In the rows, zero is written as 128.
Where one turn sends some rows of the set: a few examples, then the rows asked
k298: [137 113 118 128 127 126 118  97 148 111 109 132 151 117 108 123 110 150
 129 103 123 155 102 146 135 144  97 148 137 155 138  85 160 141 126 110
  95 126 132  90 132 118 114 132 157 100 146 145 113  92 114 101 107 148]
k467: [136 114 137 129  96 123 148 134 153  89 112 125 128 140 144 136 134 132
 150 100 137 130 115 111 127 145 115 123 152 143 122  99 169 134 140 102
 110 124 144  82 156 151 116 161 137 139 121 132 127 110 112  91 125 148]
k282: [141  93 146 139 115 154 137 112 149 103 130 104 139 146 141 108 135 173
 130 108 126 153 132 116 122 138 108 131 111 134 138 134 152 121 131  83
 113 122 133 108 160 126 118 145 148 128 126 125 142 101 100  97 102 141]
k784: [128 116 135 118 127 111 146 111 144  93 119 140 118 146 131 107 124 134
 127 111 111 151 103 120 119 132 108 143 106 140 159 127 172 139 135 107
 123 112 141 108 119 132 108 134 148 140 137 150 134 116 132 131 109 100]
k394: [128 112 141 159 126 125 156 113 142 112 117 143 129 134 130 122 107 142
 130 109 111 151 112 122 116 115 113 149 135 139 161 117 158 127 136 108
 141 113 142 106 150 115 115 136 145 131 139 143 124 114 132 136 112 112]
k183: [145 108 161 145 114 137 140 110 125  72 124 123 133 163 129 140 128 138
 145  94 115 130 123 122 137 140 125 140 153 125 112 111 171 121 149  99
 120 119 143 122 146 127 106 142 148 157 138 121 129 107 116 109 123 140]
k89: [129 121 121 155 124 128 128 111 130  97 101 114 129 150 118 134 142 143
 125 140 114 160 102 115 153 130 129 142 136 120 119 112 151 140 142 124
 108 120 103 128 139 120 115 134 160 121 138 165 135 114 122 127 120 144]
k572: [130 121 132 135 120 121 125 107 150 105 121 124 127 151 115 119 129 163
 149 114  89 164 114 150 153 136 107 132 146 139 134 116 164 126 136  77
 127 123 111 119 132 142  96 128 167 100 137 166 148 122 148  89 120 142]
k165: [117 124 121 138 139 122 107 105 120  90 111 118 122 145 128 138 132 140
 123 120 107 160 113 136 133 134 116 142 139 130 125 124 161 154 123 119
 107 111 110 111 124 115 130 141 160 114 153 146 140 116 132 106 129 140]
k180: [113 126 135 122 141 126 152 119 148 102 130 148 130 140 115 129 127 131
 139  95 108 163  86 129 107 131 113 134 112 128 120 108 157 129 148 120
 126 103 127 100 146 132  92 153 166 122 137 130 134 119 140 128 136 133]
k299: [134 101 142 130 109 165 150 124 129  80 130 118 135 159 115 115 139 131
 120  97 122 153  98 122 127 166 118 136 146 145 123 119 133 131 141  92
 115 125 135  89 153 126 122 153 164 121 131 143 149 107  95  99 134 140]
k473: [150  93 148 139 106 140 139 125 135  86  99 112 120 136 129 143 145 157
 142  93 120 142 133 124 144 140 102 109 129 138 119 113 155 130 160  87
 130 104 131 130 143 128 110 148 151 137 139 149 127 116 106 101 121 149]
k952: [148 119 117 117 125 128 146 105 136 107 124 139 133 138 123 112 132 155
 145  84 126 163 112 147 120 152 130 132  93 124 132 102 166 133 120 116
 104 109 130 108 145 139  98 123 138 133 135 151 106 106 137 109  99 118]
k611: [137 113 132 125 122 123 124  84 176 110 102 119 143 139 114 109 114 157
 145 105 111 173  92 132 132 144  92 139 123 149 125 105 150 119 122  96
 101 127 138  89 124 128 107 126 148 104 135 149 142  85 121 113 119 159]
k199: [141 101 149 130  97 163 131 114 139  99 132 112 136 165 130 103 134 168
 130 103 125 151 129 130 132 144 111 132 116 147 140 125 150 120 124  87
  98 131 137  94 159 135 119 147 149 124 138 135 144 103 105  87 109 144]
k756: [128 122 147 137 127 124 158 122 161  98 137 144 134 139 116 133 115 135
 151 100 103 139 106 137 123 150 117 122 134 142 130  95 143 159 151 126
 142 109 127  96 146 116  92 156 155 109 124 136 128 118 134 125 118 138]
k746: [126 110 123 135 130 123 123  98 155 104  92 126 124 137 103 115 105 165
 150 104 117 147 101 139 147 134 103 140 144 137 139 104 165 127 131 103
 105 146 132  84 130 135  98 119 148  96 122 154 143  88 131  94 113 136]
k437: [136 125 148 131  98 118 134 104 150 104 116 134 132 152 117 119 129 163
 142 123 111 182 105 128 158 139 114 128 130 130 132 121 156 136 126  79
 128 123 114 126 125 138 107 115 157 104 147 176 129 122 121  95 119 142]
k847: [139 109 137 101 123 126 143 116 144  96 130 140 127 132 107 106 129 127
 149 110 115 149  92 130 128 151 130 115 123 141 146 103 169 130 158 138
 108  90 141 105 135 133 113 129 160 105 133 126 106 115 128 101 108 135]
k230: [135 124 139 139 113 121 150 119 157 108 130 128 137 143 124 120 110 154
 122 122  99 154 107 122 137 121 105 132 118 131 160 130 152 125 148 121
 136 128 126 112 139 133 129 132 139 142 150 152 135 118 130 134 102 115]
k192: [137 100 137 132 105 161 138 101 131 109 109 117 140 156 120 118 130 156
 141  95 119 156 115 116 123 166 117 104 153 134 116 117 171 130 150 109
  95 128 122  82 135 142 114 143 154 118 125 110 131 101  89 100 109 128]
k550: [124 140 137 133 134 141 159 134 154  99 141 138 142 148 102 133 108 145
 143 108 110 148  96 113 127 149 120 125 127 119 121  96 150 131 140 128
 132 122 120 114 149 115 118 153 156 119 128 142 132 128 136 133 124 138]
k18: [135 111 144 136 102 124 137 123 153  90 110 111 137 145 149 130 125 137
 154  95 144 138 116 103 129 147 103 125 148 136 122  93 153 135 138 109
 119 128 156  79 133 150  97 152 144 137 123 139 130 106 103  92 118 150]
k75: [151 113 149 152 108 138 139 115 125  79 124 113 139 147 129 137 133 133
 159 101 128 134 115 110 123 138 128 134 164 134 112 118 169 129 141  95
 108 110 146 117 149 121 110 136 131 149 134 136 128  98 111 112 127 141]
k472: [132 119 131 137 135 146 128 127 155  96 103 123 141 129 118 101 113 138
 135 132 121 155 116 107 113 164 125 150 146 147 118  96 161 133 141 106
  81 120 129  90 113 140  93 124 140 114 143 159 133  94 121 115 114 140]
k112: [151 113 137 144 131 128 153 113 152 120 121 137 149 144 108 118 114 166
 146  86 121 166 120 130 137 149 131 122 101 115 137 116 156 125 114 124
 121 118 118  98 134 154 121 114 139 131 146 155 121 104 122 104 106 116]
k175: [136 129 118 112 114 127 157 129 143 106 124 134 125 149 108  96 114 146
 169 109 109 141  99 147 139 163 130 129 137 127 138 118 149 131 136 132
 125 106 133  93 130 134 128 137 145 107 111 134 115 100 135  88 112 119]
k263: [149 105 148 128 110 119 141  99 149 118 108 125 134 136 124 120 125 161
 155  79 126 139 108 108 140 136 107 142 147 139 120 134 153 118 139  85
 122 120 149 115 145 136 102 158 157 125 134 136 120 123  93  83 119 147]
k168: [133 106 140 131 105 161 134 104 126 120 113 112 129 157 125 107 131 158
 150  95 127 149 129 111 115 166 115 114 146 126 125 121 156 128 139 115
 104 120 137  95 133 156 115 141 148 113 136 124 133 116  82  95 116 128]
k281: [136 126 138 135 130 132 139 120 155  84 117 123 143 145 105 126 103 143
 137 147 138 155 104 109 131 147 137 142 158 132 138  84 150 123 144 102
  91 113 107  99 127 133  91 128 143 115 132 151 131 101 118 114 131 143]
k41: [132 110 133 146 120 133 157 131 148 115 116 134 140 137 116 103 119 148
 128 123  80 143 107 139 119 123 118 146 124 137 152 124 160 120 151 111
 137 111 127 109 133 136 120 136 146 140 131 146 142 103 142 119 116 111]
k300: [137 102 144 130 105 158 148 114 135  79 136 111 141 149 123 120 139 135
 142  90 123 157  88 115 115 167 113 116 147 135 118 125 129 136 141 107
 123 125 137  91 142 115 118 147 154 119 115 138 138  97  92  99 127 139]
k967: [127 108 139 141 101 161 152 129 131 105 138 116 145 146 128 120 138 142
 143 106 115 140 120 110 128 152  80 128 141 155 114 115 156 125 139  84
 121 114 127 109 147 121 112 147 157 127 134 140 139 110  93 136 111 119]
k749: [126 115 135 122 109 136 132 102 131  96 111 119 120 148 116 114 133 157
 148 115  99 171  99 132 154 149  89 129 139 136 131 125 154 123 118  93
 127 104 113 123 121 142 107 128 159  91 154 152 132 124 136 119 111 157]
k605: [135 107 119 140 139 129 144 116 138 116 113 146 137 145 115 106 124 164
 146  93 107 156 128 143 129 144 127 135 106 117 134 117 153 117 124 115
 128 110 118  98 126 150 125 127 144 133 111 153 127 113 133  87 106 108]
k120: [148 123 125 125 121 114 157 129 158 100 128 128 135 139 102 113 104 134
 151 110 122 148 105 126 138 172 133 107 132 126 142 114 149 127 142 142
 106 103 129  99 137 129 134 131 151 102 127 141 111 106 115  98 124 122]
k102: [142 127 119 136 142 144 136 125 150  97 107 114 129 150 107 116 120 146
 140 125 131 159 104 131 131 151 132 154 173 141 133  78 155 122 146 102
 103 121 118  90 125 135  91 125 150 122 132 161 127  87 137  97 119 129]
k777: [128 115 135 130 116 104 126 102 153 115 107 136 143 133 109 125 100 162
 149 118 125 154  98 131 150 146 101 124 132 135 128  99 158 129 123 114
  91 137 126  92 139 136 100 120 152 100 130 160 129  80 107 104 120 152]
k513: [134 115 123 144 142 142 129 114 121  78 120 124 123 133 133 124 147 144
 129 125 115 171 108 119 131 154 128 141 148 130 121 128 148 130 141 114
  96 111 103 123 135 125 119 133 151 114 126 163 131 109 140 116 109 164]
k411: [130 130 134 128 124 145 154 131 153 107 138 145 139 148 103 124 115 147
 145 107  97 149  92 144 120 140 113 137 138 129 118  85 158 130 147 130
 141 106 128  98 137 119 119 147 152 127 107 134 140 102 144 123 115 135]
k991: [137 110 118 143 132 136 126 127 133  97 109 109 121 136 124 130 147 145
 134 129  99 154  96 129 154 134 134 142 158 138 114 104 171 134 137 119
 114 114 108 118 137 119 116 129 167 114 127 169 146 104 146 104 116 140]
k704: [148 102 153 131 109 119 143 110 147 102 110 136 144 153 123 122 125 155
 153  76 125 137 110 117 147 151 114 144 142 144 115 120 163 111 137  97
 119 125 150 107 137 131  99 152 166 140 129 132 108 115  95  76 114 137]
k484: [129 104 131 135 104 156 148 115 128 101 130 118 140 153 143 116 137 148
 132 104 107 152 119 107 142 146  85 124 141 145 106 120 169 127 135  78
 110 133 115 104 142 123 121 151 164 129 125 131 134 109 103 125 106 116]
k417: [136 104 132 133 141 127 145 115 136 120 103 122 130 146 139 118 118 158
 151 104 117 162 128 132 126 143 134 117 105 124 151 101 148 126 118 112
 137 110 131 104 137 136 118 127 145 150 144 155 109 106 129  95 108 111]
k867: [145 114 135 108 120 118 138 107 146 115 130 132 124 134 119 120 114 144
 174  98 108 143 108 135 132 161 150 116 135 142 127 115 147 139 131 139
 116  91 131 102 139 116 124 134 145 114 131 145 116 119 117  88 116 117]
k37: [133 125 135 116 110 132 130  93 140  92 113 123 134 140 118 123 119 164
 144  95 109 166 106 148 142 154 110 139 130 145 147 113 162 160 120  74
 121 128 106 115 105 122 106 127 151 104 155 151 123 117 134 106 122 139]
k290: [154  96 144 134  95 137 151 117 144  92  88 123 114 141 127 134 147 151
 140  85 116 140 120 127 139 126 104 112 131 141 129 113 160 131 152  87
 121 119 127 116 146 140 120 159 138 139 140 149 119 117 109  93 130 135]
k553: [120 119 132 131 142 144 131 126 147  97 120 120 152 124 128 123 120 136
 137 129 131 167 111 117 122 144 137 151 150 146 140  89 163 139 140  98
 103 113 105  93 117 131 108 134 162 114 154 131 120 107 136  98 130 148]

k290 goes to k299
k112 goes to k89
And these:
k394 goes to k472
k847 goes to k37
k168 goes to k473
k605 goes to k991

Where one turn sends some rows of the set: a few examples, then the rows asked
k747: [126 145 147  96 137 121 133 119 120 148 120 153 110 147 114 127 120 138
 130 102 151]
k857: [119 138 131 101 134 116 127 116 105 130 102 127 101 148 103 104 127  99
 133 154 147]
k284: [131 155 126 102 119 137 124 120 128 131 129 153 109 145 118 130  99 137
 129 130 143]
k954: [ 95 137 134 112 155 146 141 124 141 136 110 138 119 106 116 130 146 128
 111 138 117]
k570: [ 99 130 134 100 148 145 144 130 134 132 108 135 111 113 126 133 155 126
 113 142 122]
k509: [118 144 148 105 132 128 125 113 119 144 118 160 122 143 117 134 119 137
 129 102 154]
k534: [116 133 127 128 140 141 156 120 134 126 105 123 124 107 134 126 128 126
  98 125 133]
k957: [126 156 129 100 109 142 122 117 131 134 128 149 115 144 122 124 102 131
 133 129 131]
k462: [107 142 112 113 151 132 152 123 138 141 104 127 144 115 107 125 137 120
 109 134 115]
k248: [120 130 135 102 133 120 123 116 110 135  97 126 104 149  98  99 127  94
 133 146 134]
k149: [115 145 109 113 123 123 120 118 120 132 120 126 113 145 115 100  99 115
 128 156 137]
k808: [116 132 131 120 138 145 147 133 130 143 101 128 135 102 103 138 139 119
 114 150 120]
k580: [113 124 124 121 163 134 138 130 135 149 114 129 144 114 131 124 140 120
 126 147 135]
k806: [110 139 126 125 142 149 152 119 137 134 111 123 131  99 122 118 129 127
 102 133 127]
k453: [107 124 130 127 161 136 138 124 136 147 106 135 140 104 124 130 134 121
 119 140 128]
k368: [125 122 153 103 133 128 132 118 102 147  99 137 112 138 101 117 132 117
 126 113 163]
k887: [128 129 155 106 137 115 137 116 101 148 104 132 106 139 111 109 127 114
 128 121 165]
k208: [117 126 123 100 137 118 127 121 104 140  98 122 106 147  95  97 126 103
 128 144 144]
k234: [130 125 162 109 134 127 131 112 107 151 104 133 110 139 108 106 131 111
 131 114 155]
k839: [124 148 107 107 130 122 119 115 123 125 119 139 116 149 118 110  99 112
 134 153 143]
k216: [128 142 132 128 136 149 146 136 130 137 110 124 135 114 102 137 140 124
 116 156 126]
k631: [124 143 110 108 123 125 118 113 124 130 113 133 119 148 120 104  97 103
 134 149 129]
k449: [124 145 151  97 133 130 128 113 125 151 122 152 119 147 118 121 123 134
 133  98 143]
k710: [112 162 129 109 115 135 119 116 128 131 131 151 114 145 120 128 102 137
 129 135 135]
k8: [113 148 114 119 153 126 152 123 140 132 105 130 136 130 105 131 140 125
 106 127 112]

k806 goes to k808
k248 goes to k449
k570 goes to k8
And these:
k149 goes to k368
k747 goes to k839

Where one turn sends some rows of the set: a few examples, then the rows asked
k193: [121 130 129 119 108 151 138 143 118 126 137 132 100 134 143 135 151 122
 136 122 137 114 129 122 142 121 138]
k607: [130 142 140 131 117 104 142 125 141 116 110 115 123 126 108 130 140 147
 114 150 130 127 141 111 113 100 131]
k428: [125 136 118 155 108 115 101 126 114 120 131 125 110 116 112 124 101 137
 148 134 139 125 154 141 137 140 126]
k307: [126 151 119 135 143 105 136 135 156 111 132 131 137 111 126 137 118 136
 123 131 124 118 140 114 119 115 147]
k865: [124 124 114 150 121 125 139 162 126 133 123 129 139 124 130 139 135 109
 159 137 145 128 121 126 127 132 133]
k7: [118 146 136 143 130 120 113 109 100 125 131 125 128 124 125 127 121 143
 133 129 144 133 146 154 135 114 152]
k652: [142 135 118 154 114 129 140 117 111 112 147 106 119 127 105 137 140 119
 125 143 107 125 121 125 122 134 137]
k540: [125 144 133 112 102 145 141 139 115 131 136 124 111 140 138 133 152 127
 132 119 131 110 129 121 146 127 142]
k44: [151 132 107 122 132 122 107 127 135 123 138 126 136 109 109 146 146 115
 114 135 121 118 134 114 127 141 137]
k150: [139 126 120 126 124 131 132 129 125  91 108 124 115 126 100 141 151 109
 123 139 121 133 146 110 117 120 140]
k119: [120 144 118 129 114 114 154 112 128 121 135 112 134 130 125 137 125 145
 114 123 106 112 139 116 137 113 128]
k318: [129 131 128 130 106 107  88 135 114 124 116 129 117 113 108 125 110 138
 126 133 144 137 162 129 139 138 124]
k26: [116 136 122 133 101 124 103 126 106 107 120 131  99 132 108 125 112 136
 140 122 137 136 166 128 145 127 131]
k355: [132 128 111 147 131 134 143 155 133 130 126 135 145 124 130 137 129 113
 159 135 147 126 129 126 134 125 139]
k386: [142 127 132 118  91 120 128 155 132 124 131 127 128 129 138 123 151 122
 120 148 140 157 129 119 129 133 126]
k92: [120 129 103 128 121 116 107 107 128 132 119 123 136 137 118 128 105 134
 131 140 161 136 150 115 126 125 123]
k524: [118 164 121 116 106 115 113 122 114 112 101 121 113 132 137 112 115 121
 125 135 123 138 155 136 124 125 128]
k217: [141 128 136 120 101 117 132 157 131 121 126 119 128 130 133 111 145 122
 122 159 144 151 130 113 125 131 126]

k540 goes to k355
k92 goes to k524
And these:
k318 goes to k26
k652 goes to k44
k607 goes to k119
k865 goes to k386

